Every row has a hidden score from 0 to 30. What is each row's score? 15 is about the middle. The score is a weighted sum of the row's numbers plus the product of two more (or one squared), each taken from its middle value.
ndarray[  0 -41   9  21   0  12   1  -5   3 -23   9 -40   4 -14  18  24   1 -13
         20   6  -6 -37  12 -15] -> 14
ndarray[-20  21  -9  12  64  64 -43  54  16  42  40 -20  16  54 -65  -6 -25  38
        -19 -54  -7 -25 -60 -14] -> 19
ndarray[  8 -27   5  12  -5   6  -2 -28  15  -4  27  -6  17  -7  -3   8 -11 -29
         15   1 -20  -7  -9   7] -> 19
ndarray[ -6  50  -7  13 -11  18 -37  18  -1  25  16  19  13  51  -8   9   1   7
        -23 -32   2  23 -32  -2] -> 12
ndarray[  9 -65 -12  18 -21 -31  11 -19 -16 -17  12  -3  -6 -29  26   1 -21 -33
         28  27  11  25  12  51] -> 22
ndarray[  5 -21   3  15 -35   8  -1 -13 -24 -26  -4  12  24   8  12  -7   1  -2
        -30  18  -2   9  17  19] -> 12
ndarray[ 13 -43   6   1   2 -43  12 -14 -22  10 -23  -5 -39 -54  58  30   3 -36
         75   3   0  18   6  -2] -> 16
ndarray[-14  24   0 -11  48  29 -35  27  20  32   8  -2  26  52 -52 -47 -43  16
        -51 -12  -5  -1 -35  36] -> 15
ndarray[ 79  47  10 -18  24  36 -59   7  37  23  53  16  68  72 -55 -11 -33   8
        -78 -25 -47  -1 -56  51] -> 16
ndarray[ -5 -28  10 -10  49 -32 -14 -11  12  -6   0 -15   2 -10  12  -6 -25 -19
         19   1 -50  -8 -14  14] -> 27
ndarray[ 50 -38  11   8  11  -9 -23 -34   9 -17   5   2  46  -6  38 -16 -25 -43
        -14  16 -15  13  -8  75] -> 19
ndarray[-15  45  -8 -51  38 -19   1  14  17  17 -28  21 -24  18 -43 -67 -22  26
        -43  21  -1   8  11  -3] -> 12
ndarray[-19  61  -9 -52  42 -34 -10   9   9  23 -40  33 -48   3 -17 -46 -18  38
        -23   4 -11   6  13 -24] -> 15
ndarray[ -2  13 -23  53 -36  37  24  46 -21  13  14  -1  40  34   1  33  31 -18
         12 -38  45  37 -32  32] -> 12
ndarray[-19  31  17 -21 -19 -23  21 -25   3 -11 -18  19 -42 -38  17  31  40  11
         26   9 -19 -15  38 -70] -> 14
ndarray[-46   4 -18 -11 -33 -30  49  10 -31  -1 -48   4   5   2   3 -44   5  -1
        -34  45  53  33  38  31] -> 7
ndarray[ -3  53   3 -10  56  28 -27  33  27  26   9  -2 -13  21 -44 -19  -8  57
        -21 -33 -38 -43 -32 -48] -> 17
ndarray[-27  -4 -14   0   4  -9  31  32 -26  15 -26 -13 -13 -13  20  -4  14  19
          1   3  39  -5   0 -29] -> 18
ndarray[ 26 -11 -16  36 -57   8  20  -5 -18  -4  40  10  46   6  32  28  27 -36
          3  10  23  38   3  44] -> 14
ndarray[-47  -4 -21   7  -5  18  37  26 -13  10 -11 -11  -7   3 -39 -29  10  19
         -8   7  49  -2   6 -15] -> 15
ndarray[ 36  21   1  41 -40  44  23  50 -29   9  36 -12  36  25  18  48  48   2
          0 -38  35  30 -32  -7] -> 5
ndarray[ 63   8  24 -18 -18  -4 -49 -55  29 -26  47  22  43  28  20   9  -5 -34
        -19  11 -59   8   3  40] -> 10
ndarray[  7 -29  14 -39  34 -40 -15 -36  20 -37 -49  -8 -15 -14 -13 -69 -61   9
        -35  49 -11 -16  40  15] -> 16
ndarray[  5 -33  -6   3 -49 -29  52 -28 -24 -44 -23  11  11 -15  40 -11  14 -13
        -11  46  31  26  27  39] -> 12
ndarray[ 33  47  -6   6 -70  22  16   3  -4  12  13  30  14  16  -4  11  14   3
        -28 -16  21  32  -2  14] -> 5
ndarray[ 40  20  -6 -16  20   5 -19 -13  13  16  22  22  17  26   5   3 -16 -20
         -2 -23 -19  24 -29  33] -> 19
ndarray[ -7 -19  -1  22   6  27  21   6 -10  -2  14 -13  -3 -30   6  37  29  -4
         49 -24   2  -3  -9 -49] -> 19
ndarray[  7  73  -8  13 -27  43  10  36 -11  27  21  31  27  41 -22  39  28  13
        -30 -38   6  23 -34 -24] -> 13
ndarray[  8  17  29 -62  48 -32 -17 -49  31 -26 -21  18 -38 -30  10 -14   1  29
          6  36 -53 -41  46 -63] -> 16
ndarray[ 26 -30  21 -17 -55 -52  48 -46 -13 -41 -40  20 -10 -53  53  -1  19  -6
         16  32   1  19  41  15] -> 8
ndarray[ -9 -26  30 -10   6 -36  24 -40   7 -28 -43  -9 -36 -48  30  -9   4 -11
         25  32 -21 -17  43 -16] -> 10
ndarray[-19  17 -20 -13 -34 -18  34   2 -21  -6 -30  42 -39 -18  37   2  19  -9
          9  18  36  41  27   1] -> 17
ndarray[ 18  60   1 -24 -41  -5   4  -2 -20  -2 -11  31 -36   2  17  15  20  23
          1   6   6  23  13 -22] -> 5
ndarray[ -7 -24  16  -9  40 -27 -33 -14  18  14   7 -10  -4  -8  -4   7 -13 -13
         28  11 -38 -30  -8 -18] -> 19
ndarray[-40  -2   9 -11 -38 -24  46 -38 -10 -48 -21 -12 -18 -30  26   8  49 -10
         11  23   4 -16  56 -24] -> 11
ndarray[ 51 -64  25  21  12 -19 -46 -25  13 -15  15 -24  19 -15  20  -6 -41 -21
          4   1 -18  -7  -8  56] -> 13
ndarray[ -8  10   9  43  45  70 -36  49   9  26  29 -29  35  41 -51  -6  -6  51
        -15 -52  -7 -40 -43 -18] -> 17
ndarray[-30  31   0 -24  -4  -9 -11  10   9  32 -11  11 -21  10  10  -2  20   9
          3   4   9  15   0 -16] -> 16
ndarray[  8 -12  -1  47 -31  39   0  19 -17   8  46 -26  -4 -15  19  58  33   0
         50 -46 -12   2 -18 -34] -> 19
ndarray[ 40  10 -15   1 -16  27 -31  21  -3   1  20  16  35  39   3   1 -15  24
        -41 -21  13   2 -17  27] -> 15
ndarray[ 45 -77  19  28  -2   5 -56 -47  22 -22  44 -10  67  26  22   9 -57 -66
         -8  -2 -46  16 -24  81] -> 22
ndarray[-13  18   4 -33  28 -16 -15  -9  12 -20 -35   9 -10  14 -34 -61 -39  17
        -49  26  -4 -19  21  23] -> 16
ndarray[ 20 -17 -15  39 -23  41  -2  40 -15   6  18  -6  53  28   3   0   6   4
        -31 -26  38  13 -30  52] -> 15
ndarray[-41   6 -17  -7 -39   0  48  10 -28  -5 -30   5  -3   9  -9 -15   5  16
        -34  36  50  26  42  12] -> 7
ndarray[ 40 -40  12  50 -37  24 -22 -33  11 -19  65   1  43   0  16  66   1 -53
         24 -24 -24  21 -17  29] -> 20
ndarray[-14   7  -5  25   1  33  -6  34 -25   9  11 -17  -5   6   4  25  21  18
         26 -40  12  -3 -22 -20] -> 12
ndarray[-13  30 -27   1 -50  -5  17  -6 -20  20 -10  40   9   8   9   1   4 -12
        -25  18  18  48   8  23] -> 15
ndarray[ 27  -9  13  25   5  24 -27   3  21  -5  18 -19  37  25 -23   0  -6   1
        -23 -22 -16 -19 -15   4] -> 20
ndarray[ 18  17   8  36  11  47 -36  21  19  10  48 -23  19  32  -3  39  30  13
         27 -43 -20 -21 -44 -20] -> 11
ndarray[ 61   9  16  19   7  26 -61  -5  48   7  46   2  85  80 -38 -16 -39 -26
        -64 -25 -33  -3 -60  81] -> 21
ndarray[-13 -16 -14  49 -24  34  -8  38 -20  29  52 -23  41  22   4  43  22 -12
         22 -38   1  12 -39   8] -> 22
ndarray[ 13 -40  18 -14  19 -35   0 -25  11 -22 -21 -12  -3 -40  -8 -22 -31  -2
         -1  41 -15 -19  24  18] -> 14
ndarray[ -7 -34  19 -42  29 -26  -3 -34  28 -16 -18   1 -37 -47  -7 -28 -35 -18
         16  29 -30 -19  21   4] -> 18
ndarray[ -7  76 -12  -7  43  48 -11  46  28  56  19  -5  11  54 -65  -8   9  37
        -24 -45  -6  -4 -43 -44] -> 16
ndarray[ 25 -53  32  65  30  43 -62  -1  17   1  44 -49  66  26 -19  15 -31 -17
          5 -30 -30 -34 -48  48] -> 14
ndarray[ 73 -71  31  40 -10  11 -32 -39   5 -21  35 -15  56 -17  45  64  -6 -67
         45 -36 -45 -11 -37  31] -> 26
ndarray[ 12  56 -17 -15   2   4  15  22   0  10   2  25 -10  -1   2  -7  25  34
        -11  12   2  -8  10 -33] -> 15
ndarray[ -4  -7  -9 -11   7   2 -18  10  19  -3   6  -2   9  36 -27 -32 -27 -13
        -43  11   7   0 -18  47] -> 14
ndarray[ 31 -20  -3  23   0  15 -38  -4  15 -15  17  -3  31  30  -5 -15 -35   7
        -39   6  -6  -8  -6  50] -> 14
ndarray[ -6  28 -20  40 -38  38  14  36 -20   9  22  -8  48  48 -13  22  29   1
        -15 -28  32  19 -22  -1] -> 11
ndarray[ 34 -22   4  40 -45  16  -8 -22 -14   3  24  18  62  14  36  22  -5 -65
         -6  -5   5  40 -17  79] -> 17
ndarray[-24  23  -9 -12  35  -7 -28  13   5  28 -24 -16 -28   8 -36 -28 -39  18
         -6  -9  -9 -15 -10 -22] -> 13
ndarray[-17  -5 -17  28 -19  15  14  10 -25  11   1  -7 -19 -36  38  40  35   2
         44 -12  37  -6  16 -22] -> 18
ndarray[ 16  -3 -11 -11 -28   0  27   5 -13  10 -19  26   8  -9  15  -8 -16   0
        -25  17  23  32   0  45] -> 14
ndarray[ 41 -37   0  78 -19  79 -39  25   1  16  60 -30  83  58  -8  33  -9 -23
        -17 -40   9  -3 -58  80] -> 13
ndarray[-28  68 -24 -60  38 -26 -19  -5  25  31 -39  45 -31  15 -27 -53 -27  27
        -40   8 -20  19  10 -19] -> 23
ndarray[  3  -9   8 -50  12 -27  -1 -37  17 -39 -19   0 -23 -11  -6 -42 -17   4
        -14  57 -19 -10  42  -4] -> 7
ndarray[ -3   9  -8 -19  10 -20  18   9 -28  -5 -48  11 -41 -16  12 -24   0  27
        -13  29  34   5  27   5] -> 7
ndarray[ 35  18   2   9  10  36 -61  -3  23  19  38  -4  52  64 -23   1 -29   0
        -37 -29 -34  13 -45  31] -> 12
ndarray[ 12  -6  10 -32   5 -22 -18 -26  13 -28 -15  -6   4   6  -5 -27 -27   0
        -49  39 -20 -20  22   3] -> 13
ndarray[ 46  -9   2   8 -46 -15  11 -38 -18 -39  18  21  -9 -38  56  53  40  -7
         52   4 -19  12  15 -13] -> 19
ndarray[-27   2 -18  -3  -5  -5  23   4 -21  -5   2  -3 -30 -23  12  24  40   3
         34   2   5   6   9 -53] -> 22
ndarray[ 83 -27  22   3 -18   7 -55 -51  39 -34  59   2  48  11   0  29 -23 -29
        -25  -2 -66 -11 -11  21] -> 18
ndarray[ 14  11 -25  27 -47   7  26  19 -22  14   3   2  19   2  17  19  14   0
        -12  -9  46  32 -14  29] -> 14
ndarray[ 35 -23  18  45 -45 -13  -4  -7 -19 -21  13   4  16   2  53  56  20 -47
         41 -25 -15  28 -15  28] -> 10
ndarray[-36 -28  13 -11  37 -33  13  10  -1  -8 -43 -38 -50 -41  -2 -25   0  17
         18  25  10 -39  30  -7] -> 11
ndarray[ 24  12   2 -33   5 -31  -7 -28  15   1  -4  22  -2   1  10 -12 -23  -3
        -16  30 -11  12  11  11] -> 15
ndarray[-34  23  -7  23  -2  35  -8  36  -3  24  17 -18  37  42 -35  -4  -2   0
        -22 -35  18   1 -39  10] -> 14
ndarray[-16  32 -28 -22 -31 -19  43  -5  -9  22 -17  36 -39 -30  -1  11  29   7
          5  11  33  12  25 -12] -> 18
ndarray[ -2  14   3  12 -30 -15  35 -17 -22 -11 -23  27 -33 -40  46  42  53   5
         39   2   6  12  17 -59] -> 16
ndarray[-53  32  -5  -2  21   6  11  35   0  18 -15 -12   3  43 -57 -39 -13  26
        -49   6  18   5 -22   5] -> 10
ndarray[-38 -21 -22  21 -42   2  57  13 -31  -5 -29  -4  13   1 -24 -15  -7 -11
        -38  40  77  23  16  32] -> 15
ndarray[-10   9  22   1  42  18  11  41  -4  23 -10 -26 -13 -10  -9  -9  -7  18
          6 -22  16 -30 -20 -37] -> 11
ndarray[  1   5   1 -54  28 -39  29 -12   5 -28 -32  21  -9   5 -35 -62 -32  24
        -62  49  -1   3  27  19] -> 17
ndarray[-14  44 -27   1 -10  25   9  32   4  24  22  -8  20  45 -27   9  25  21
        -33 -23  21  13 -13  -5] -> 14
ndarray[ 23 -14   0   3  24   9 -40 -12  13  10  22   2  26  18  13   4 -14 -29
          0 -11 -27  -6 -19  17] -> 22
ndarray[-28 -37  11  12 -30 -53  75  -1 -49 -30 -38 -14 -25 -51  50  17  33 -23
         46  39  40   5  46 -27] -> 10
ndarray[-19  47 -30 -17   0   5  36  23  -1  21  -3  21  -8  15 -26 -18  24  42
        -27   8  10  -3  -4 -19] -> 17
ndarray[-20  17   2  -5  53   5 -17  35  11  37 -17  -5 -36  -4 -25 -17  -3  41
          1 -23   1 -33 -10 -38] -> 16
ndarray[ 14 -68   7  12  43 -12 -25 -13   7  -4   2 -27  -6 -62  27  -2 -24 -16
         48 -18 -14 -35  -2  -8] -> 29
ndarray[ 51 -58  10  72 -14  51  -6  12  -4   0  51 -26  25 -20  44  72  28 -28
         49 -32 -14 -13 -33   5] -> 18
ndarray[ 83 -48  38  56 -28   8 -31 -13  10  -7  56 -32  43 -17  55  83  25 -46
         51 -44 -36 -11 -34  21] -> 14
ndarray[-30  -4  -8  29 -29  12  48 -13 -14 -22   1 -12  -4 -22  41  41  44  -8
         32   9  22   1  27 -47] -> 18
ndarray[ 46 -18  19 -19   9 -14 -42 -32  24 -12  14  -6   0 -16  34  18 -20 -12
         28   7 -32 -16  10   8] -> 14
ndarray[-15  41  10 -21  44  10 -25  33  16  43   1   1 -36  27 -37 -24 -24  43
         -8 -37 -17 -10 -28 -30] -> 10
ndarray[ -7  21  -7  15  18  20 -24  48  -9  38  31  -1  -5  28   4  22  12  14
         15 -37  -3   4 -40  -9] -> 25
ndarray[-38  14 -22 -12 -46 -24  47  -2  -7  17 -42  23 -16 -27  10 -25  20   3
        -23  46  63  30  49  12] -> 12
ndarray[ 10 -51  17  69 -17  54  -5  17 -18   4  62 -36  31  -1   8  81  22 -41
         56 -52  -8 -10 -36 -12] -> 15
ndarray[ 25 -82   4  52 -18   1 -22 -17  -7 -21  40 -36  48 -16  63  47 -14 -76
         55 -17  -6  11 -22  59] -> 25
ndarray[-54  -6  -9  -6  34 -15  23  26 -28  14 -27 -29 -25  -4 -26 -33 -15  15
          5   6  20 -22   8 -25] -> 14
ndarray[-31  -4 -24   0 -29 -10  66   7 -49  12 -42  14 -31 -42   6 -10  17 -10
         12  17  58  38  14   1] -> 14
ndarray[-33 -57  32   8  21 -26   2 -14 -15 -19 -39 -47 -36 -45   7 -14 -20  -1
         24  23   6 -31  41 -32] -> 8
ndarray[  0  17 -10  33 -53  12  44   5 -27  -1   6  23  56  22 -27   7  22 -23
        -26  -4  21  38 -24  35] -> 21
ndarray[-22   2   0 -18  19  -3 -16 -18  11  -4 -15   6   0   9 -17 -31 -27 -22
        -22  16  -2   7   8  29] -> 18
ndarray[-19   9   3 -55  56 -26   1  -4  32   4 -22  15 -48 -26  -6 -22  19  23
         15   1 -24 -37  23 -67] -> 25
ndarray[  8  44   8 -41  29  -7 -62 -15  35  10   5  23 -19  39 -36 -27 -27  21
        -33  -7 -54  -7 -17   3] -> 12
ndarray[ 22 -18  20  -7 -12 -19  20 -28   7 -26 -11   1  -9 -43  30  17   8  -1
         22  14 -24 -24  26 -18] -> 15
ndarray[-43  28 -39  -2 -26  -8  58  11 -43   7 -21  10 -25 -22  -9   0  44  21
          4  34  57   1  36 -35] -> 13
ndarray[-37   0  -8   0 -20  -7  39   2 -29 -15 -15  -7 -23 -11  -4   8  24   5
          7  20  45   1  32 -50] -> 11
ndarray[ -3  25 -26  35  -2  64  20  76 -11  34  23 -28  45  44 -17  18  41  17
        -17 -44  37   5 -43  13] -> 11
ndarray[-33  -1 -11  29  11  21  -6  18  -8  28  17 -31  -7   0   4  24  23  -6
         41 -32   7  -9 -18 -36] -> 16
ndarray[ -4  -6  -1 -28  -1 -15 -19 -38  30 -27  14  10  -1  17 -14  -1 -13 -17
         -8  16 -29   0  18  -1] -> 18
ndarray[  3  37   4 -33  30  15 -22   8  27  16 -10  12   7  34 -56 -45 -35  31
        -59  -9  -5   6 -13   0] -> 18
ndarray[-13  12  -9 -13 -46 -46  50 -30 -13 -44 -44  26  17   2  17 -17  15  -6
        -29  66  17  29  52   9] -> 10
ndarray[  4 -25  26 -34  11 -41   9 -53  13 -38 -39   3 -40 -36   4 -28 -17  10
          1  54 -29 -32  42  -8] -> 8
ndarray[-31  -8   9   3  76  13 -35  32  11  27 -13 -33 -16   7 -28  -5 -21   7
         25 -23 -20 -32 -38 -23] -> 16
ndarray[-22  18  -2  -5  19   2  -3  11  -4  22 -28 -10 -17  -4 -19 -22  10  42
          8 -12  15 -15   9 -39] -> 12
ndarray[-35   2 -30  19 -36  17  29  26 -27  26  -1  -2  -3   8  -6   3  20   7
         -7  16  53  16  12   1] -> 10
ndarray[-32 -14 -10  -8 -24 -27  60   4 -34 -22 -51   4 -24 -33   9  -9  21  -6
          5  34  50   8  40 -11] -> 14
ndarray[  8  54 -21  -9  34  54 -53  26  10  39  32  10   2  37 -20  19  -6  55
        -12 -53 -37 -25 -25 -33] -> 20
ndarray[-17 -23  15 -23  34 -14 -27 -22  33  -9   2 -16  -4  16 -34 -32 -44 -12
        -26  23 -22 -23   4  13] -> 16
ndarray[ 18  17 -12  11 -24  28  -4  -8  14 -20  34   6  44  32 -33   4   8   7
        -38   6   6   8 -13  33] -> 13
ndarray[ 14 -47  -2  -4  11 -15   5 -17   4 -16 -11  -2  16  -3  -2 -34 -31  -9
        -15  26   7   8   3  55] -> 17
ndarray[ -6  34  -9  32  -3  46 -20  49   1  37  31  -4   5  37 -29  24   6  23
          3 -47  18  13 -58 -10] -> 14
ndarray[-31 -12   5 -34  75 -25 -10   1   3  23 -46 -18 -59 -41  -9 -44 -35  16
         27   5   7 -35   2 -43] -> 18
ndarray[  5 -37   3  12 -43 -14  31 -28 -40 -38 -12  -9 -13 -61  46  44  32 -13
         47  14  10   6  43 -18] -> 13
ndarray[-29  11 -27 -12  -8 -28  51  14 -38  -4 -28  -1 -28 -20  -8 -29  10   9
        -11  33  42   8  19  -4] -> 13
ndarray[  7 -15  17   4 -26 -14   1 -33  -3 -39  -8  11  23  -6  12   0 -10   4
        -10  15 -10  -3  23  15] -> 14
ndarray[-17 -35   3  23  42   7 -19  28  11  15  16 -54 -22  -9 -20  -2 -13  -8
         32  -3   1 -38  -6 -13] -> 12
ndarray[  31 -102   41   46    6    0  -33  -18    8  -26   31  -48   21  -26
          32   22  -21  -46   49  -11  -29  -33  -11   23] -> 13
ndarray[ 25   8   7  22  48  60 -49  36  36  33  43 -12  31  53 -50 -18 -42  23
        -21 -45  -9 -12 -57  32] -> 14
ndarray[ -9  15 -17  32 -50  30  21  10 -28 -10  23  12  21  28 -19  25  34  28
        -17 -14  37  31  -9  13] -> 9
ndarray[-13 -47   8  34 -58  -5  12 -30 -25 -37  10 -18  26 -22  15  17  12 -39
         16  26  18   1  24   0] -> 10
ndarray[-20  28 -20  -4  -4   4   8  17   4  -1 -12   8   3  16 -18 -35   6  18
        -33  -2  38   3  -1  19] -> 15
ndarray[-28  39 -22 -11  12  11  15  33   8  19 -19  -7 -11  23 -22 -13  20  29
         -8 -17  27   0  -3 -30] -> 13
ndarray[  4  -8 -20  16 -43  -6  29   1 -36  -6  -6  27   9  12  15   1  -3 -27
        -14  11  33  43  -2  54] -> 13
ndarray[ 25 -20   9  23 -40   3  17 -23 -15 -14  24  18  10 -18  49  54  14 -41
         25  -1  -6  33  -3   2] -> 21
ndarray[ 13  37 -27   7  30  40 -16  49  -4  45  29  17 -13   3  20  35  23  10
         39 -41 -12  -1 -44 -16] -> 28
ndarray[-10  28 -26 -66 -19 -74  66 -80 -23 -50 -50  57 -48 -64  57   1  41  -2
          9  79  -2  10  92 -55] -> 26
ndarray[-21  10 -19   8 -43   6  25   4 -27   5  -1  20 -32 -13  20  16  47   2
         19   6  32  34  19 -13] -> 12
ndarray[-19   9 -16   2  43  14  -4  31  10  13  17  -7  -8  14 -50 -16 -16  31
          5 -15  -2 -31  -7 -36] -> 22
ndarray[ 42 -20  10  31  32  37 -65   7  29   3  63 -20  31  37 -15  21 -36 -17
          5 -49 -49 -21 -47  27] -> 19
ndarray[ 10 -57  18  -2 -40 -47  81 -57 -20 -35 -54  22 -41 -99  51   4  18 -37
         61  61  26   1  60 -10] -> 16
ndarray[ 66 -36  14  85 -13  78 -70  39   8  29  55 -20 113  91 -17   2 -41 -22
        -58 -48  16  30 -87 127] -> 9
ndarray[-28  26 -15 -23  24   8   3  18  -5  23 -18   0 -12  -1 -48 -47 -17  24
        -23   4  18  -6   0 -15] -> 16
ndarray[ 18 -53   2  17 -18 -18 -15 -22  -1 -21   7  -6  37   5  -1  -4 -25 -45
        -28  10  -9  26  -6  68] -> 19
ndarray[  3  12 -10  35 -23  34  -9  25 -17 -15  16 -13  -7 -11  40  56  45  -1
         31 -45   1  -2  -1 -46] -> 20
ndarray[ 27 -11   1  31 -29  10  20  -7 -26 -15  33  -2  -4 -43  60  67  57 -12
         64  -7  -2  -3   6 -33] -> 24
ndarray[-20  24 -22  13  63  49 -48  56  27  72  41 -12  30  56 -60 -13 -26  27
        -22 -53 -20 -10 -69  12] -> 24
ndarray[ 11 -18   7 -20 -37 -41  55 -59 -10 -34 -33  10 -25 -61  57  15  23 -11
         26  39  -6  -1  57 -32] -> 15
ndarray[ 64 -48  17  61 -17  38 -39 -25  25  -8  84 -28  44  -4  46  96  12 -59
         71 -50 -64 -18 -47   1] -> 24
ndarray[-23  36 -19 -40 -14 -26  22   5  -2   5 -28  39 -35  -1  -1 -29  -3  10
        -13  30  38  35  36   5] -> 11
ndarray[ -2   9 -28 -38 -35 -49  31 -18 -17 -24 -50  39 -25 -10  10 -53  -1  20
        -35  48  45  38  44  20] -> 11
ndarray[ 33 -36  34  33  17  10 -38  25   4  23  16 -42  -6 -13  19  28 -10 -14
         58 -50 -22 -24 -39 -16] -> 6
ndarray[ -7  17   3 -59  26 -43 -12 -12  35  18 -39  21 -31   7 -46 -84 -56  25
        -53  40   2 -11  11  23] -> 11
ndarray[-23  36 -27 -63   9 -20  13  -9  13  21 -17  20 -36   1 -42 -44 -27  26
        -37  34  10   6  20  -2] -> 16
ndarray[ -1 -21  11  68   4  66 -30  25   6  22  62 -48  40  23 -20  67  26 -16
         52 -72 -12  -3 -65 -21] -> 12
ndarray[ 67 -20  41   4  24   6 -58 -34  54   2  34  12  50   7   3  12 -25 -41
          4 -30 -76  -9 -44  44] -> 22
ndarray[-73  22 -13 -14  37 -13   3  25  -3  20 -14 -22 -31  -8 -22 -20   7   4
         14  -7   2 -14  -3 -30] -> 23
ndarray[ -4  10  -2 -48  41 -35 -14  -9  34   3 -30  14 -11  14 -23 -69 -56   5
        -42  29   0   4  -1  39] -> 16
ndarray[  3  39  -9 -66 -25 -29  39 -30  -2 -15 -35  48 -17   1  -9 -34   0  21
        -52  48   5  20  42  -3] -> 13
ndarray[ -8  -7   2   9 -16 -23  26  -6 -21  -3 -17  12 -10 -42  44  34  28 -25
         47   7   7   9   8 -24] -> 19
ndarray[-18 -45  25  26 -19 -13  31  -4 -20  -5 -20 -24 -18 -56  43  27   6 -20
         46   0   2   1   8  -9] -> 18
ndarray[ 15  17   7   7  48  30 -41  41  26  50  24 -16 -10   6 -28   5 -15  13
         20 -53 -26 -28 -36 -36] -> 16
ndarray[-16   3  -1 -16  20  -7  28  25  -3  12 -27 -12 -41 -21   0 -18  15  35
          4   0   8 -12   9 -16] -> 12
ndarray[ -2  39   2   7  31  33 -44  36  11  29  15   0  21  54 -36  -9 -19  28
        -33 -40 -21  -5 -37   6] -> 13
ndarray[  4  15  28 -17  -3 -15   5 -19   4  -5  -2  -7 -35 -29  17  16  23  32
         18  -7 -33 -34  29 -62] -> 11
ndarray[ -3   7   3  18  34  49 -48  33   7   4  20 -20   6  41 -31   0 -22  13
        -17 -46 -10 -30 -32 -16] -> 17
